Look-ups in named tables: a row name and a column name give one cell, copied from the table.

sufup =
	nur	rem	pim
gomo	131	180	136
fid	15	222	136
vapop	135	174	113
zefibu	92	178	118
pof	117	114	182
tuloz	124	132	150
negi	36	172	231
redi	186	208	121
rof	193	215	105
med	83	140	229
mun	162	203	91
boze	12	207	178

fid, pim => 136
vapop, pim => 113
pof, pim => 182
tuloz, rem => 132
mun, pim => 91
vapop, rem => 174
vapop, nur => 135
rof, rem => 215
fid, rem => 222
tuloz, pim => 150
mun, nur => 162
pof, nur => 117
Which row has the largest nur? rof

fetas =
         sal  vilok  mavipul  nidu  bedukil  tadosem  falok  gimome
kop      106    203      109   127      163       82    194      51
dadizi   141     83      163   150      143      193    112     213
tig       89     95      165   122       60      189    165      71
lona     217    178      120   132      209      103    152     198
lofuvi   148    135      111   153      155      166     80     223
gebafaf  181     86      108    93      120      157    120     124
vam      121     73      112   164      136      147    110     170
kogezi   126    102      145    88      191       78    110      43
ritu     201    164      130   179      161      165    168     177
von      114    111      140   131      201       90    125     141

What is the falok of lona in fetas?
152
What is the vilok of vam in fetas?
73
What is the bedukil of kop in fetas?
163
What is the tadosem of kogezi in fetas?
78
What is the gimome of dadizi in fetas?
213
What is the tadosem of von in fetas?
90
What is the bedukil of tig in fetas?
60
What is the bedukil of dadizi in fetas?
143
What is the mavipul of tig in fetas?
165
What is the mavipul of kogezi in fetas?
145
What is the nidu of kop in fetas?
127
What is the gimome of kop in fetas?
51
What is the gimome of vam in fetas?
170
What is the gimome of von in fetas?
141
What is the tadosem of kop in fetas?
82
What is the bedukil of lofuvi in fetas?
155
Which row has the largest tadosem? dadizi

sasoguf =
|  | tidemil | gopote | kelar | dakuve | salo |
|---|---|---|---|---|---|
| dede | 129 | 530 | 821 | 441 | 452 |
| zan | 66 | 786 | 482 | 594 | 663 |
| tak | 135 | 750 | 480 | 656 | 805 |
| gedumiv | 425 | 685 | 409 | 456 | 840 |
| zolemuz | 129 | 533 | 823 | 456 | 455 |
| butogas | 129 | 534 | 826 | 456 | 461 |
| ludo | 418 | 685 | 404 | 308 | 703 |
| telav | 125 | 535 | 833 | 458 | 474 |
| tofus | 137 | 764 | 465 | 334 | 509 |
| nov | 112 | 533 | 846 | 488 | 497 |
| zof | 72 | 791 | 482 | 456 | 529 |

dede, dakuve: 441
telav, dakuve: 458
zan, tidemil: 66
dede, salo: 452
nov, dakuve: 488
zolemuz, kelar: 823
zolemuz, tidemil: 129
nov, salo: 497
ludo, dakuve: 308
ludo, salo: 703
gedumiv, gopote: 685
tak, tidemil: 135
butogas, salo: 461
Which row has the largest dakuve? tak

neman:
         sigaguf  zakabiz
vipev       7817     1911
limegu      2875     6951
sive        2042     4818
sek         8439     2236
maz         2361     4743
rifi        2926     7125
zuk         2201     7235
tugi        1531     7029
sipipus     8003     1929
nug         2760     4632
sudisak     7724     1905
sivuro      2852     7097
kop         4172     4199

sigaguf of sek is 8439
sigaguf of tugi is 1531
zakabiz of maz is 4743
sigaguf of maz is 2361
sigaguf of sive is 2042
sigaguf of rifi is 2926
zakabiz of tugi is 7029
sigaguf of sivuro is 2852
sigaguf of zuk is 2201
zakabiz of sipipus is 1929
zakabiz of kop is 4199
sigaguf of nug is 2760
sigaguf of sipipus is 8003

dorem =
	vufito	dakofas
gakekis	50	235
zek	66	237
fut	195	70
darovuk	176	60
sopavu	197	67
rem	40	238
lor	112	111
kuzinu	201	62
kopo	199	64

What is the vufito of kuzinu in dorem?
201
What is the vufito of rem in dorem?
40
What is the dakofas of kuzinu in dorem?
62
What is the dakofas of sopavu in dorem?
67
What is the dakofas of gakekis in dorem?
235
What is the vufito of darovuk in dorem?
176

duf =
         gem  lafilo  nizot  lam  liliz  rilaf  ninaf
dapovu    76      32     77   18     80     71     27
zuvobo    37      87     20   73     32     23     87
nas       76      35     76   18     80     69     30
mutose    22      59     26   81     19     32     65
fabemun   48      79     31   59     45     33     77
reva      53      17     71   37     57     69     19
bara      40      89     21   70     35     24     87
monip     64      62     51   38     63     49     58
zolo      38      35     51   58     38     52     39
rebud     43      86     25   66     39     27     84

ninaf of zuvobo: 87
liliz of bara: 35
lam of nas: 18
nizot of zuvobo: 20
liliz of zuvobo: 32
lafilo of zuvobo: 87
gem of dapovu: 76
nizot of dapovu: 77
ninaf of reva: 19
lam of zolo: 58
gem of zolo: 38
gem of monip: 64
nizot of rebud: 25
lafilo of dapovu: 32
lam of rebud: 66
rilaf of zolo: 52
nizot of nas: 76
liliz of fabemun: 45

Table tisob
|  | zagi | rara | salepo | niz | bugutok | gado | nez |
|---|---|---|---|---|---|---|---|
| lerol | 213 | 74 | 106 | 97 | 161 | 116 | 46 |
| vobut | 72 | 111 | 104 | 101 | 98 | 93 | 133 |
| rur | 30 | 122 | 90 | 121 | 93 | 119 | 103 |
| fuvim | 101 | 117 | 78 | 127 | 119 | 111 | 95 |
| mezinep | 45 | 104 | 91 | 115 | 114 | 112 | 122 |

gado of rur: 119
rara of vobut: 111
bugutok of lerol: 161
nez of mezinep: 122
niz of lerol: 97
nez of lerol: 46
nez of vobut: 133
salepo of vobut: 104
zagi of lerol: 213
Which row has the largest zagi? lerol

Table minatut
,dek,sidepon,lizu,tobuku,ful,kez,volefil,makeni
pimo,31,209,83,143,96,44,179,88
vugidad,68,146,179,43,203,134,85,200
bur,204,20,97,134,77,159,76,76
pivevor,213,18,99,133,75,148,86,86
nipevaz,81,137,185,34,214,139,83,199
borikov,214,17,93,135,84,152,79,84
bobiv,79,163,67,156,82,52,181,85
zudipo,104,118,212,3,247,149,73,244
paka,61,177,65,153,88,43,177,84
soz,210,17,95,131,70,161,79,89
kotupev,203,26,94,144,66,143,88,85

zudipo, sidepon: 118
vugidad, makeni: 200
soz, lizu: 95
pimo, dek: 31
zudipo, tobuku: 3
pimo, kez: 44
pivevor, sidepon: 18
zudipo, volefil: 73
Which row has the largest dek? borikov

tilo =
|  | konuzot | gorun | per | zigube | pokofiv | luzikal | nibekam | nipo |
|---|---|---|---|---|---|---|---|---|
| biler | 84 | 244 | 34 | 176 | 85 | 29 | 233 | 214 |
| denu | 95 | 216 | 54 | 158 | 94 | 47 | 207 | 197 |
| subiz | 81 | 88 | 113 | 141 | 85 | 117 | 93 | 79 |
| paga | 93 | 208 | 56 | 158 | 94 | 52 | 200 | 187 |
| visedu | 191 | 62 | 207 | 23 | 193 | 172 | 45 | 173 |
| fizipof | 83 | 160 | 77 | 157 | 86 | 77 | 157 | 138 |

subiz, zigube: 141
fizipof, pokofiv: 86
denu, pokofiv: 94
fizipof, nibekam: 157
biler, nibekam: 233
visedu, luzikal: 172
biler, pokofiv: 85
subiz, pokofiv: 85
paga, gorun: 208
denu, konuzot: 95
biler, konuzot: 84
subiz, luzikal: 117
paga, nipo: 187
visedu, konuzot: 191
paga, per: 56
fizipof, per: 77
denu, nibekam: 207
visedu, gorun: 62

